Small tables with named rows and columns. After each table, cells are looked up by row and column.

Lisires
|  | Sof | Bupuvop | Maf | Fuf | Lolo | Kemapi | Tusu |
|---|---|---|---|---|---|---|---|
| Neman | 0.233 | 0.446 | 0.290 | 0.369 | 0.311 | 0.596 | 0.661 |
| Toboro | 0.345 | 0.488 | 0.311 | 0.183 | 0.204 | 0.619 | 0.422 |
| Fil | 0.278 | 0.478 | 0.225 | 0.286 | 0.371 | 0.470 | 0.570 |
| Bute | 0.345 | 0.478 | 0.601 | 0.537 | 0.478 | 0.527 | 0.752 |
| Bizop | 0.545 | 0.350 | 0.215 | 0.332 | 0.097 | 0.630 | 0.343 |
| Pasum | 0.322 | 0.255 | 0.290 | 0.304 | 0.395 | 0.253 | 0.468 |
| Bom | 0.219 | 0.467 | 0.279 | 0.537 | 0.264 | 0.276 | 0.377 |
| Lidubup | 0.330 | 0.096 | 0.097 | 0.453 | 0.609 | 0.344 | 0.354 |

Sof of Bom is 0.219
Lolo of Fil is 0.371
Lolo of Pasum is 0.395
Fuf of Fil is 0.286
Maf of Pasum is 0.290
Bupuvop of Bizop is 0.350
Maf of Bizop is 0.215
Kemapi of Bom is 0.276
Lolo of Neman is 0.311

Supo.csv
,Kon,Dolepog,Tate,Zeger
Zazo,56.039,49.037,33.288,69.093
Bod,27.726,68.839,75.759,77.097
Kaba,48.453,63.264,38.634,46.276
Fumabod,51.311,0.087,11.988,51.558
Gumo,45.925,63.623,35.216,48.717
Dakazu,51.559,33.832,57.801,41.091
Saror,17.854,52.470,30.481,59.383
Kuzi,63.763,55.564,35.351,47.155
Dat,50.311,58.097,11.581,52.191
Nadi,37.301,51.838,44.875,50.804
Mipap,32.754,30.793,45.298,55.538
Lapi,45.363,36.628,45.698,53.604

Fumabod, Tate -> 11.988
Gumo, Kon -> 45.925
Dakazu, Kon -> 51.559
Nadi, Kon -> 37.301
Bod, Dolepog -> 68.839
Saror, Dolepog -> 52.470
Saror, Zeger -> 59.383

Ture =
|  | Ked | Fekeba | Mudar | Tino | Novuf | Rifiruk | Gadis | Mubod | Nuv | Zekel |
|---|---|---|---|---|---|---|---|---|---|---|
| Zula | 179 | 135 | 155 | 128 | 90 | 192 | 177 | 165 | 190 | 96 |
| Tas | 160 | 188 | 170 | 235 | 56 | 124 | 110 | 159 | 82 | 91 |
| Fek | 165 | 141 | 53 | 130 | 93 | 90 | 140 | 110 | 140 | 139 |
| Subon | 105 | 152 | 185 | 130 | 113 | 204 | 130 | 171 | 129 | 143 |
| Daparo | 124 | 163 | 181 | 115 | 137 | 89 | 162 | 180 | 137 | 150 |
| Fiteti | 175 | 150 | 68 | 196 | 119 | 129 | 52 | 227 | 98 | 164 |
| Rofilep | 175 | 139 | 95 | 170 | 98 | 178 | 186 | 134 | 150 | 42 |
| Zef | 119 | 167 | 131 | 139 | 164 | 175 | 126 | 159 | 66 | 112 |
| Tamupa | 246 | 182 | 71 | 127 | 85 | 250 | 127 | 130 | 137 | 140 |
| Naf | 150 | 215 | 173 | 160 | 122 | 97 | 198 | 149 | 127 | 168 |
| Nuf | 58 | 89 | 127 | 147 | 223 | 118 | 173 | 137 | 183 | 241 |
| Gok | 154 | 176 | 130 | 156 | 186 | 129 | 179 | 23 | 131 | 176 |
| Renele | 106 | 181 | 32 | 70 | 140 | 139 | 118 | 153 | 131 | 157 |
| Ret | 89 | 195 | 194 | 133 | 84 | 106 | 206 | 136 | 93 | 192 |

Gadis of Zef = 126
Gadis of Rofilep = 186
Mudar of Tas = 170
Ked of Ret = 89
Tino of Rofilep = 170
Mudar of Zula = 155
Mudar of Fiteti = 68
Zekel of Zef = 112
Novuf of Zef = 164
Mubod of Renele = 153

